In the data rows, the value 128 means zero.
Here are some points, each followed by its number:
[143 150 134 102 146 144 123 134 155 139 165 144 106 152 166 128 130 120
 142 112 102 158 104 126 102  86 186 126  75 134 114 118 179 131 131 125
 119 108 145 132 145 159 155 137  95 130 142 128] 0
[156 105 127 136 161 137 114 123 103 124 145 160 119 151  83 140 110 131
 104  85 127 134 111 153 144 150 186 118  91  89 152 129 157 163 106 161
  92 140 141 149 135 156 179  88 122 137 125 175] 1
[142 162 122 123 125  88 111 129 123 147 130 141 113 131 120 163  98 102
 135 124 110 107 167 131 139 142 153 117  92  89 103 141 119 120 117 153
 124 146 122 119  97 144 121 156 133 107 132 131] 2
[ 91  97 149 129  75  83  99 199 114 155  96  25 171  60 128 102 138 118
 155 211 137 117 109 138  86 178  36  79 244 204 160 159  77  85 130  96
 219  74 166 164 150  29 108 171 121  76  73  34] 3
[119 130 131 118 157 127 157 123 127 158 118 137 111 119 117 151 120 149
 131 105 134 159 117 132 145 153 171 121  81  91 164  99 129 148 163  97
  86 111 112 149 136 140 138 139 122 134 178 171] 4
[124  98  95 127 104 129 142 148 128 142 113 130 100 160 131 128 110 116
 138 123  97 166 132 134 123 140 124 107 137 103 108 153 183 131  91 109
  88 107 137 159 158 120 128 145 121 112 157 198] 5
[100 119 152 129 117  97  94 137 128 174 137  72 140 106 154 118 139 142
 151 179 127  89 127 132 142 124  80 118 231 152 139 139 114  88 129 159
 198  98 130 115 108  68  88 160 144 144 119  96] 6
[135 107 127  97 132 131 142 138 128 138 143 122 105 179 127 157 129 149
 120  89 123 180 147 155 106 136 145 155 104 165 103 154 191 146 106 148
  99 104 137 146 131 124 150 130  90 110 162 151] 7
[135 128 133 128 138 163 165 109 143 139 128 128  74 174 127 132 119  89
 127  71 126 190 117 152 146  99 164 118  95 149 103 153 165 151  96 160
  80  68 173 165 122 144 157 178  93 108 170 213] 8
[102 122 142 166  84  63  95 173  91 159  67  38 150 120 127  68 161  88
 130 223 142 163 128 114  92 160  16 149 245 200 108 151 116  90 146  80
 235 102 128 165 133   4  86 173 141  48 110   0] 9
[105 102 143 153  83  64  97 151  96 155 116   9 136  75 121  96 172 111
 124 222 145 131 130 156  94 148   0  73 255 199 143 126 100  81 132 107
 255 128 149 103 143   0  90 158 142  64  54  10] 10
[138  98 146 129 145 127 162 122 112 129 138 164 137 151  98 141 113 100
  91 137 126 116 136 107 112 135 159 110 100 114 145 149 130 131  89 158
  74 131 111 141  87 159 141 135 106 125 151 157] 11
[ 92 188  99 128 116 118 140 138 101 123 130 155 169  86 123 142 142 151
 118 122 157 109 139  55 125 135 115 158 165 104 159 108  67  98 171 156
 162 176 137 108 122 127 120 117 162 161 106  40] 12
[156 146 125 111 130 167 117 140 113 127 144 153 103 132  98 104 110 132
 121 153 148  84 140 118 125 109 163 116 135 107 122 150 121 134 141 143
 137 120 132 174 120 136 106 107 113 159 106 108] 13
[131 124  90 113 123 156 136 139 134 121 151 194 121 133 128 123 122 170
 114 103 137 113 124 109 151 128 143 150 103 117 158 116 114 115 120 147
 101 169 120 117 105 153 125  84 116 167 135 169] 14
[124 118 130 111 134 123 152 118 177 113 148 129  78 143 113 111 111 109
 118  99  93 189 126 168 113 127 143 123  73 121 113 137 149 142  91 136
 101 139 121 139 171 123 150 127 130 111 148 187] 15
[144 113 121 115 124 131 130 118 166 123 116 167  93 152 121 145 147 183
 115  96 111 147 118 174 110 107 193 126 104  88 105 129 161 152  92 101
  71 113 143 120 135 183 139 112  95 136 157 255] 16
[137 133 126 131 129 184  96 123 105 137 148 180 118 110 137 163 128 148
 125 110 127 144 128 126 180 123 187 149 103 111 110 142  98 155 143 140
 125 148  85  98 107 176 130 141 158 157 131 121] 17
[147  99 119 113 133 112 156 136 127 117 116  99 130 163 139 152 134  94
 115  99  98 186  99 171 127 109 134 135 120 134  84 139 111 134 100 105
 110 115 128 172 132 127 129 141 113 101 151 184] 18
[139 155 133 122 137 146 128 129  84 106 110 162 169  57 105 131 165 118
 153 157 130 116 100 136 137 117  80 162 126 145 139 101 111 125 136 113
 168 162 115  89  82  99  80 146 168 163 121  86] 19
[154 115 156 116 142 102 161 139 144 165  73 138 102 115 150 152 100 149
 103 106 103 135 127 190 115 106 163 105  93 138 101 139 183 130 105 150
  92 108 139 140 139 173 180 122 104  94 153 202] 20
[159 134 114 124 161 151 112 106 116 131 119 142 140 107  93 110 135 117
 145 102 124 131 108  86 149 117 109 154 145 112 142 147 111 151 131 141
 137 163 114 105 127 156 120 113 155 140 115  93] 21
[136 107 109 116 111 103 168 117 130 157  99  95  74 154 116 156 107 131
 113 100 103 187 131 178 130 111 153  87 106  99  91 154 182 141  38 137
  66  81 129 160 134 129 168 150  77 109 153 227] 22
[118 140 117 114 131 120 153 119 132 124  98 126 137 130 137 116  99 126
 117 141 127 143  95 165 125 119 150 111 145 118 114 124 141 136  82 135
  97 137 134 140 153 129 135 136  89 105 115 125] 23
[148 126 112 110 141 123 129 135 117 113 121 113 104 127 101 155 143 122
 120  89 111 136 140 135 124 110 163 100  80 126  91 158 142 157  99 153
 122 116 114 115 108 147 130 107 133 142 131 159] 24
[143 145 102 153 124 161 129 157 131 111 159 158 138 141 110 131 136 105
 135 111 123 108  95 117 121 134 174 137  97 101 136  92 108 139 137 141
 100 148  92 111  86 178 109 126 147 159 168 127] 25
[102 138 140 128 101  67 130 145 150 162  93  41 155  57 149 104 177 105
 175 182  95 113 135 107  88 156  33 139 255 143 126 148  84  47 143  95
 224 101 153 167 139   0  91 160 145 101  87  16] 26
[129 103 132 148 134 144 141 162 113 121 116  86 161  90 157 110 114 131
  99 163 126 106 114 144 151 130  78 112 201 140 149  91 138 124 131  99
 196 116 139 117 152  81  79 137 139 112 105  76] 27
[115 146 128 120 114 144  88 115 138 152 131 142 125 108 153 126 124 144
 146 127 126 121 146 121 134 111 115 150 101 117 122 169 138 151 148 131
  95 122 148 113 152 136 138 139 120 140 131 167] 28
[149 118 135 133 115 125 125 139 125 154 125 104 105 151 114 127 131 138
 115 136 117 123 137 125 104 123 110 125 145 145 125 124 124  97 111 152
 163 109  93 137 162  89 132 142 114  78 126 126] 29
[149 123  92 145 164 149 107 108 145  76 118 199 122 124  89 156 117 136
 123 118 132 141 137 120 140 100 164 159  71  98 153 134 142 152 133 121
  79 166  94  95 118 181 152 108 131 161 138 134] 30
[123 129 127 116 142 108  93 160 126 144  94 122 137 130 140 133 139 136
 146 142 129 124 150 114 143 150 104 118 163 152 130  91 104 102 130 153
 131  91 124 143 147 128 136 119 145 119 107 110] 31
Which two points above are nearest to each new point, looking only along the 2 directions in which the numbered points spread most? Their numbers follow each, nearest first.
[153 151 144 131 120 167  89 128 138 117 141 143 115 102 124 134 125 161
 131 140 127 141 107 109 115 108 158 156 129 127 133 117  95 115 181 128
  97 141  96  92  96 153 131 124 147 151 107  86] 21 13
[150  73 104 156 127 107 174 147 143 124 125 126  92 163 112 144 115 156
 132 114 101 175 133 150 136 158 190 101  81 130 100 169 163 148 102 125
 120 105 166 148 173 151 162 115 112  99 163 249] 8 20
[149 123  77 150 115 123 152  96 166 115 128 112  82 175 140 168 104 106
  98 100  75 160 143 175  99 118 201 103  51 125  84 108 170 147  71 158
  67  73 158 133 146 185 199 157  99  94 200 220] 8 22
[150 126 115 133 129 100 128 123 106 105 129 113 133 134 150 112 100 136
 107  94 115 171 156 147 137 118 150 105 140 141 114 135 131 131 113 125
 119 116  98 145 127 128 142 136 119 123 111 183] 23 18
[114 110 148 118 118 108 163 145 182 118 133 113  83 164  90 116 140  96
 124 115 158 143 138 149 142 144 126 116 106 111  84 142 146 139 115 127
  70 111 138 136 109 136 148 151  82 122 141 167] 7 18
[143 147 118 130 138 171 127 137 166 109 153 173 139 141 127 159 101 177
 139  84 162 123  84 144 134 115 178 142  97 112 158 127 137 180 121 159
  51 132  62  98 122 183 132  96 170 146 164 198] 30 1
[107 157 130 101 140 110  84 120 123 133 136 137 174 132 150 113 160 121
 177 166 130 107 124  98 121 162  97 118 174 128 119 145  81 129 181 113
 162 178 108  93 118  97 110 128 183 121  86  47] 19 12
[138 123 119 111 118 181 138 142 133  93 115 142 120 176 128 119 103 120
 102 111  99 144 134 132 181 123 181 142  62  96 122 114 146 173 152 110
  83 124  92 102  97 212 179  91 115 116 158 176] 1 4
[121 117 139 134 110  87 112 142  92 133  92  87 107  82 131 114 146 115
 127 141 114 147 144 168  97 123  85 133 152 152 112 122 120 120  71 113
 161 104 164 166 152  73 150 120 131 101  85 135] 29 31
[135  85 170 116 122  77 171 139 131 105 141  76  79 184 115 124  90 135
  94  90 117 173 129 199 148 128 132 103 103 136 119 135 173 149  89 124
 110 100 147 176 158 121 156 160 121  86 163 213] 22 5
[ 79 142 119 150 125 140 135 119 112 143 131 164 144 135 137 142 134 133
 132 152 168  83 116  83 169 120 130 142  99  97 117 107  96 141 168 124
 147 152 126 149 118 176 118 119 122 127 123  98] 21 13
[128 134 117 139 146 152  82 115 128 113 157 224 159  86 129 118 177 121
 168 143 153  44 110  76 135 117 120 144 115 108 171 127  98 113 150 141
 149 190 113  96 106 103  97 124 168 198 103  50] 12 19
[166 137 103 133 189 175 125 114 112  98 135 199 124 143 142 128 131 140
 113 143  93  71 144 150 169 151 215 149  40  89 151 133 118 176 182 155
  83 173 149  97  94 201 139  82 123 165 119 125] 30 17
[139  99 120 101 139 166 183 122 109 109 147 159 125 164 125 161 114 136
 103 101 142 157 115 157 130 125 183  88  78 104  88 121 132 163  84 131
  76 107 144 185 118 163 156 105 117 127 164 224] 16 20
[115 174 131 137 120 156 120 131 152 107 113 134 121 123 127 126 142 135
 123 115 139 122 107 144 135 112 139 131 104 119 134 129 108 133 157 127
 138 132  99 133 150 177  97 103 159 132 129 131] 13 2
[158 136 143 119 160 152 150 122 130 107 157 183 116 149 111 180  77 131
 121  60 110 145 124 134 147 117 190 150  44 116 133 135 181 186  80 160
  69 130 143 133 154 182 181  87 103 134 137 205] 16 1
[106 126 156 124 107 115 111 108 125 151  84  99 178  93 117 112 127 123
 130 147 114 123 133 166 120 165 117 129 193 154 129 137 120 109 147 107
 155 141 144 162 128  83  79 128 153 173 111  87] 27 6
[167 142 119 148  94 135 132 125 122 128 119 104 130 112 142 143 167 112
 128 109 146  98 120 163 147 126 142 154 110  90 132 125 120 148 160 132
 130 106 141 132 108 134 142 142 133 142 145  85] 13 2
[156 147 119 125 136 129 162 113 136 111 136 185 118 160 132 164  89 163
 123  79 121 144 140 137 165 104 193 137  60 113 109 155 151 139 115 159
  62 144 147 111  86 217 165 117 122 159 147 197] 1 16
[104 168 112 113 145 142  96 134 138 112 145 126 146 119 117 114 158 104
 131 157 133 124 144 118 157 116 109 150 159  96 180 104  98 110 130 137
 154 122 113  83 157 104  97 145 147 128 119  71] 19 21
[142 118 108 121  98 115 121 108 134 153 110 112 101 135  95 112 139 118
 145 118  99 104 138 122 143 119 156 103 123 148  99 136 109 104 145 135
 135 103 155 122 124  96 127 124 140 120 140 159] 23 29
[145 114 112  99  89 104 141  79 147  88 151 156  78 186  93 160  97  91
 138 102 119 157 110 145 159 106 143 154  89  80 121 115 192 132 140 142
  75  99 123 109 151 176 146 124 120 143 148 176] 1 16
[137  96 105 133 162 113 160 129 134 117 106 114 110 182 117 147  87  88
 111  62 104 177 122 171 143 130 168 110  97 118  84 139 175 145  76 127
  92  99 155 119 150 130 186 125 110 107 112 218] 8 20
[135 120 105 137 139 119 133 128  90  98 111 116 137 126 152 130 121  94
 138 129 123 133 147 128  76 131 117 122 125 129 126 116 133 121 167 122
 152 120 117 122 161  90 132 135 126 138 139  78] 31 29
[176 106 126 131 148 146 122 125  99  96 106 120 114 167 134 127 128 127
 120 103 144 137 139 149 116 102 175 117 112 105 142 113 150 142  80 157
  96 138  85 151 141 164 138 164 110 132 173 172] 0 24
[142  87 138  99 125  90 127 128 120 140 127 117 116 174 124 110 110 148
 106  67  94 127 143 140 125 147 138 129 118 140 125 162 153 137  69 131
  92 109 108 149 111 168 124 140 111 129 175 214] 15 7
[ 99 174 133 114 142 129  89 132 114 109 132 179 153 128 110 106 128 151
 141 162 160  84 106  51 144 102 121 146 159  91 155 147 100 111 188 104
 186 192  70  97 149 133  62 119 158 193 101  68] 12 19
[161 104  96 135  77 147 175 137  94 132 151 152  64 164  92 167 149 115
 121 101 133 111 142 119 123 106 150 115  81 101 126 155 149 170 101 148
  76 131 108 126 123 169 147 116  92 138 153 189] 1 4
[124 129 120 101 139 115 152 102 135 104 102 171  56 171 134 150 129 128
 114  91 106 146 153 167 138  88 200 131  46  95  80 128 177 196  83 171
  25 101 123 171 138 226 135  87  89 162 168 248] 16 8
[137 134 168 117 121 107 118 110 133 113 109 135 141 114 116 105 129 140
 136 140 134 110  99 110 125 129 122 159 150 144 116 131 116 121 122  96
 158 131 119 119 109  93 102 151  99 131  84 140] 31 29
[ 95 171 114 129  98 119 101 104 130 138 116 123 160 102 143 124 137 145
 140 151 147  77 106  79 142 141 102 149 161 106 176 130 126 100 148 113
 192 157 117  92  88 104  68 111 104 155 110  45] 19 12
[131 126  96 130  87  99 157 132 129 127 117 108 126 151 124 125 121 117
 163 170 148 151 111 135 110 131 122 110  97 121 138 128 154 124 113 121
  97 103 133 133 131 119 129 140 161 139 100 176] 23 28
[128 139  93 124 163 155 112 144 103 145 130 138 144 130 141 123 109 137
 149 153 121 126 140 151 151 144 133 130 128 102 152 130 125 126 176  95
  82 134 110 106 103 130 148 136 127 135 142 131] 13 2
[169 199 106 124 187 210 135  95 123 127 168 254 161 120 141 181 113 131
 125 115 106  81 135 110 126 124 232 126  45  61 176 156  75 171 182 158
  97 174  94  70  97 198 144 106 136 207 139 110] 30 17
[ 87 147 136 108 126 106 115 147  93 152 121  91 131 116 138  77 157 104
 134 148 139 142 144 114 127 153  81 129 143 170 130 121 124 112 145 107
 185 108 131  95 151  78 124 138 118 124 117  81] 27 6
[113 146 104 153 139 140 154 122 125 144 139 128 129 127 118 109 157 111
 131 110 130 102 135  97 147 135 119 132 131 144  99 143 111 117 151  99
 167 162 109 122 130  81 117 129 106 119 104  97] 31 13
[136 126 102 131 107 130 154  96 146 137 142 131 107 147  98 140 117 149
 139  99  88 168  97 172 149  74 188 154  88 105 114 164 138 131 132 147
  91 152 135 136 150 162 128  89 116 165 161 203] 1 4
